Each named move below is a turn or a mirror, shown by a few rows before and after it. Which moves, in which order, take the first row of each later pair to the second? The first pair is answered.
Lil (before -> after):
[-3.692 -3.050 6.724 -0.120 -2.424 0.146 -3.333 1.027 -0.603 0.125] -> [-3.261 1.880 5.951 -1.677 1.446 -2.322 0.807 -2.141 5.009 -0.450]
[-1.141 1.666 -1.857 3.706 1.572 2.055 -3.231 1.398 -0.558 2.837] -> [-1.683 3.036 -1.768 3.238 2.775 1.486 -1.137 0.619 1.353 2.964]
[-2.313 -0.720 -0.833 6.048 1.476 3.708 -0.262 2.702 0.810 -0.408] -> [-2.260 1.040 -0.989 5.033 2.608 2.751 1.516 1.384 2.903 -0.611]
rirom (before -> after):
[0.469 -1.872 0.448 1.457 3.721 -0.251 -2.403 -1.474 0.846 -0.286] -> [2.157 2.124 -1.044 1.257 3.655 -1.861 0.689 -0.318 -0.311 -0.684]
[-1.677 3.060 0.608 0.778 2.075 -0.220 0.138 -0.259 2.638 1.510] -> [-2.328 2.300 0.951 1.012 1.240 0.499 0.784 -0.253 3.236 0.820]
[-1.882 -2.125 -1.125 -0.266 -2.027 0.528 1.351 4.389 -1.549 -2.487] -> [-1.328 -3.429 -1.457 0.072 -0.674 0.849 -1.771 3.609 -1.696 -1.090]
[1.003 -1.441 -2.709 1.966 -0.965 0.756 -1.052 1.437 -0.869 -0.433] -> [0.547 0.113 -2.829 2.065 -1.409 0.635 1.384 1.508 -1.027 -1.012]
nosa (before -> after):
[1.834 3.407 -2.004 0.466 2.956 -1.183 0.290 0.223 -0.150 0.332] -> [0.093 -1.551 -0.185 -0.226 3.018 -0.438 -3.168 -2.026 1.638 0.462]
[-2.088 -1.547 3.220 1.001 -4.657 0.869 -1.422 1.734 0.093 0.082] -> [1.878 3.725 -1.038 0.581 -2.726 -1.043 2.109 2.996 -2.682 0.105]
[0.560 -0.584 1.525 -3.440 -2.600 -1.383 -1.947 -0.825 1.950 3.510] -> [-0.224 2.172 1.892 -2.539 -3.297 -1.069 -0.048 0.161 1.467 3.706]
kepat (before -> after):
[-1.064 1.360 2.922 -1.463 -1.705 -1.572 0.969 2.199 0.132 -0.723] -> [-1.134 0.300 2.657 -2.100 -0.699 -2.152 0.408 0.262 1.427 -1.040]
[-1.575 1.137 2.795 -0.347 -0.428 -0.358 2.197 -1.319 3.765 -0.611] -> [-2.433 2.042 2.874 1.664 -1.243 1.223 0.773 0.565 2.347 0.514]
[0.445 -2.706 -2.489 -0.052 2.681 0.472 -0.711 -0.551 -2.216 1.567] -> [0.617 -2.514 -2.655 0.799 1.941 0.452 0.032 0.527 -3.344 1.377]
Now pairs of rows:
Each pair is 2 to 3 moves apart.
[-0.505 -0.219 -0.155 0.655 2.525 -1.026 -4.420 -4.348 2.964 1.279] -> [-0.580 3.267 0.429 -0.019 -0.918 -1.227 3.577 -3.623 3.539 -1.809]  rirom, rirom
[0.305 3.391 0.211 1.655 -1.356 -1.510 2.179 2.685 -2.039 -0.955] -> [1.918 0.230 -0.633 0.939 2.280 -2.869 -3.238 0.995 -2.305 0.833]  nosa, nosa, rirom
[-1.191 5.187 1.238 1.591 0.096 0.581 1.220 2.103 0.183 1.307] -> [2.240 -2.227 -1.207 -1.697 3.500 -0.799 -1.541 -2.411 1.085 0.045]  rirom, nosa, nosa
[-2.392 6.102 -0.266 2.419 2.618 -0.996 0.354 1.222 2.852 2.834] -> [-4.514 -0.454 2.885 3.002 -3.236 2.705 -1.771 3.303 0.141 0.934]  rirom, Lil
[3.881 2.857 -0.632 -2.334 0.243 -4.600 3.250 -0.437 0.622 -0.571] -> [0.631 -4.871 2.717 -1.849 -3.927 -1.010 0.613 -0.385 0.711 -2.146]  rirom, Lil
[-2.428 2.740 0.479 0.687 -1.524 1.267 3.577 0.397 1.935 -1.236] -> [1.776 0.964 -4.545 -0.510 3.180 -0.566 1.119 -0.997 -0.005 0.195]  rirom, nosa, nosa
[-3.511 4.217 1.460 1.656 -2.135 1.063 1.879 0.383 1.525 0.546] -> [-1.843 0.527 -1.247 3.237 -0.768 2.219 -3.215 1.834 -2.846 2.170]  nosa, nosa, kepat
[-0.505 4.845 -1.282 1.037 0.736 -0.128 2.959 0.796 1.379 0.491] -> [0.151 3.094 -1.708 0.212 0.369 0.178 4.488 0.065 1.683 -1.213]  rirom, nosa
[-2.042 -4.279 1.709 0.427 -3.927 2.578 -3.099 2.382 -2.287 -1.429] -> [-0.811 -6.814 1.780 -2.154 -2.684 0.444 -1.883 -0.491 0.843 -2.284]  kepat, kepat
[0.387 1.137 1.219 -1.147 -0.362 0.685 -2.066 3.496 -2.701 1.016] -> [0.092 3.570 1.543 -2.245 -0.348 -0.083 1.926 2.630 -0.130 -0.019]  rirom, Lil
[2.411 2.190 -2.683 0.644 -0.114 -1.251 3.121 0.123 -1.848 -1.367] -> [-2.761 -0.107 2.028 0.704 -0.912 0.486 1.445 -1.757 3.423 -1.441]  nosa, nosa, Lil
[-4.882 -0.130 4.661 1.666 -3.414 2.760 -1.170 0.549 0.977 -0.027] -> [0.724 3.983 -0.563 1.429 -1.872 0.691 1.531 3.543 -5.405 0.034]  nosa, Lil
[-0.043 1.473 -0.829 -1.327 -0.864 -0.010 3.637 0.103 0.755 -1.936] -> [1.911 -0.873 -2.878 -2.220 2.055 -0.637 -0.461 -1.193 0.591 -0.695]  nosa, rirom, rirom
[-2.132 -0.088 3.709 4.166 -4.075 3.611 0.989 2.366 -0.416 1.009] -> [0.245 6.105 0.435 3.810 0.930 0.989 3.312 1.020 1.071 2.383]  Lil, rirom, nosa
[0.671 1.380 -0.382 -1.304 0.887 -0.506 6.456 -2.023 2.813 -1.760] -> [-0.637 1.489 0.946 -0.528 0.199 0.212 6.122 -1.009 3.091 -1.765]  nosa, nosa, nosa
[2.347 1.363 -1.286 1.940 -2.806 1.135 0.296 4.885 -3.719 -0.037] -> [4.218 -2.671 -3.216 -1.780 3.450 -1.906 -1.464 -2.269 1.864 -0.458]  Lil, nosa
[0.790 3.290 1.132 0.257 1.263 -1.096 0.319 -3.544 3.492 0.858] -> [-1.612 2.202 2.842 2.637 -0.628 1.460 -1.572 -1.311 2.718 2.064]  kepat, rirom, rirom
[0.705 3.055 -3.250 -0.248 0.551 -0.810 3.261 -0.729 3.015 -0.664] -> [-2.828 -2.639 0.395 0.997 -2.604 1.904 -0.911 -0.060 2.636 -0.690]  nosa, nosa, Lil
[-0.796 -0.166 -0.802 3.556 -3.229 2.241 -1.489 1.081 -1.341 0.128] -> [-0.944 -0.494 -0.912 1.745 0.434 0.884 -1.085 -3.340 4.081 0.159]  Lil, nosa, nosa
[1.711 -1.657 -0.450 1.046 0.668 -1.727 -2.720 1.975 -4.072 0.131] -> [2.644 -3.997 -0.440 -0.750 0.388 -2.303 -1.206 0.475 -3.106 -1.685]  rirom, nosa
[3.394 4.855 3.408 -1.096 -2.984 -4.217 2.701 1.503 -2.668 -0.068] -> [-0.496 2.312 5.295 1.719 -1.623 -1.166 -5.426 2.261 -1.518 3.347]  nosa, kepat, nosa
[1.151 -2.682 0.484 0.616 -1.763 2.444 -3.953 1.636 -2.462 5.066] -> [4.784 1.476 -2.050 -1.994 -1.986 -0.293 3.657 0.640 -3.054 2.236]  rirom, nosa, rirom
[-0.678 -0.245 -0.887 1.999 -1.726 3.196 2.362 1.780 -0.966 -1.577] -> [1.599 -0.632 -3.324 -0.152 2.292 1.286 2.761 -1.198 0.340 -1.748]  Lil, nosa
